[[-24  -1  14  34 -12 -49  17  -4]
 [ 27  20 -39 -22 -19  29  27  21]
 [-37   1  15  45  -3 -57  26  -8]
 [-31  -2  14  38  -8 -40  14  -4]
 [ 28  39 -26 -25  -9  24  10  35]
 [ 23   6 -37 -41 -11  51  30  24]
 [ -4  50  37 -48  26  48 -18  47]
 [ 32  54   0 -23  13  20 -26  49]]
=>
[[ 32  54   0 -23  13  20 -26  49]
 [-24  -1  14  34 -12 -49  17  -4]
 [ 27  20 -39 -22 -19  29  27  21]
 [-37   1  15  45  -3 -57  26  -8]
 [-31  -2  14  38  -8 -40  14  -4]
 [ 28  39 -26 -25  -9  24  10  35]
 [ 23   6 -37 -41 -11  51  30  24]
 [ -4  50  37 -48  26  48 -18  47]]

[[ 25 -29  22   4 -24  20 -18  14  42]
 [ 40   0  -9  70 -31 -25  39  15  36]
 [-31  32 -15  -5  -5 -27  29 -15 -22]
 [-41   5 -13  21  43  -8 -12 -33 -12]
 [  0   8 -16 -20 -53 -40  13   7 -36]
 [ 51  -8  10 -33 -55   3  10  40  -1]
 [ 19   0   2  42  55  25   2   2  19]]
=>
[[ 19   0   2  42  55  25   2   2  19]
 [ 25 -29  22   4 -24  20 -18  14  42]
 [ 40   0  -9  70 -31 -25  39  15  36]
 [-31  32 -15  -5  -5 -27  29 -15 -22]
 [-41   5 -13  21  43  -8 -12 -33 -12]
 [  0   8 -16 -20 -53 -40  13   7 -36]
 [ 51  -8  10 -33 -55   3  10  40  -1]]

[[-36 -16  54 -47 -40 -30 -68]
 [ 56  16 -29 -22  -1  46   1]
 [-36 -65  60   8   2 -31 -12]]
=>
[[-36 -65  60   8   2 -31 -12]
 [-36 -16  54 -47 -40 -30 -68]
 [ 56  16 -29 -22  -1  46   1]]

[[ 36   5  -5 -19  15 -45  34  22 -20 -49 -47  23  -6]
 [  3  60  43  24 -61  22 -53  17  27  17  16 -43 -41]
 [  5 -27 -26   2 -20  21  -4 -20  26  31  32 -10  -7]
 [  6   8   2  33  -6  35  -3  16 -11  48  40  -3  19]
 [-64  22  22 -15 -31   0 -52 -49  68   5  10 -50 -31]]
=>
[[-64  22  22 -15 -31   0 -52 -49  68   5  10 -50 -31]
 [ 36   5  -5 -19  15 -45  34  22 -20 -49 -47  23  -6]
 [  3  60  43  24 -61  22 -53  17  27  17  16 -43 -41]
 [  5 -27 -26   2 -20  21  -4 -20  26  31  32 -10  -7]
 [  6   8   2  33  -6  35  -3  16 -11  48  40  -3  19]]

[[ -5   1 -22  -2  26 -21 -10 -12  -6   8  -5  43]
 [ 21   0 -19 -10  37  -6 -10   2  -4  20 -30  39]
 [ 13 -26  45  -1 -13   1  -3  12  10 -13 -26 -26]
 [  1  -6  11  -5 -19  17  14   7  10  31 -34 -38]
 [ 43 -13   4 -12  54  -7 -32  12   2   2 -25  64]]
=>
[[ 43 -13   4 -12  54  -7 -32  12   2   2 -25  64]
 [ -5   1 -22  -2  26 -21 -10 -12  -6   8  -5  43]
 [ 21   0 -19 -10  37  -6 -10   2  -4  20 -30  39]
 [ 13 -26  45  -1 -13   1  -3  12  10 -13 -26 -26]
 [  1  -6  11  -5 -19  17  14   7  10  31 -34 -38]]

[[  7 -37  -3   1]
 [ -2  -5  21  20]
 [  2  53 -26  29]
 [ 17   5   3  39]
 [ 12 -27  -3  -8]
 [-22 -66  38 -10]
 [ 30  15  -8 -15]
 [ 18  62 -22   6]
 [-29 -24  29  -4]
 [  7   5 -21  49]
 [ 15  67 -43  24]]
=>
[[ 15  67 -43  24]
 [  7 -37  -3   1]
 [ -2  -5  21  20]
 [  2  53 -26  29]
 [ 17   5   3  39]
 [ 12 -27  -3  -8]
 [-22 -66  38 -10]
 [ 30  15  -8 -15]
 [ 18  62 -22   6]
 [-29 -24  29  -4]
 [  7   5 -21  49]]

[[ 15 -30 -37   6  12   6  13 -30  -2 -34 -22 -41]
 [ 54   1  21  47  57  38  63  30  46  25  13  29]
 [  2   2  35   5  15  18   6  33   5  34  11  33]]
=>
[[  2   2  35   5  15  18   6  33   5  34  11  33]
 [ 15 -30 -37   6  12   6  13 -30  -2 -34 -22 -41]
 [ 54   1  21  47  57  38  63  30  46  25  13  29]]
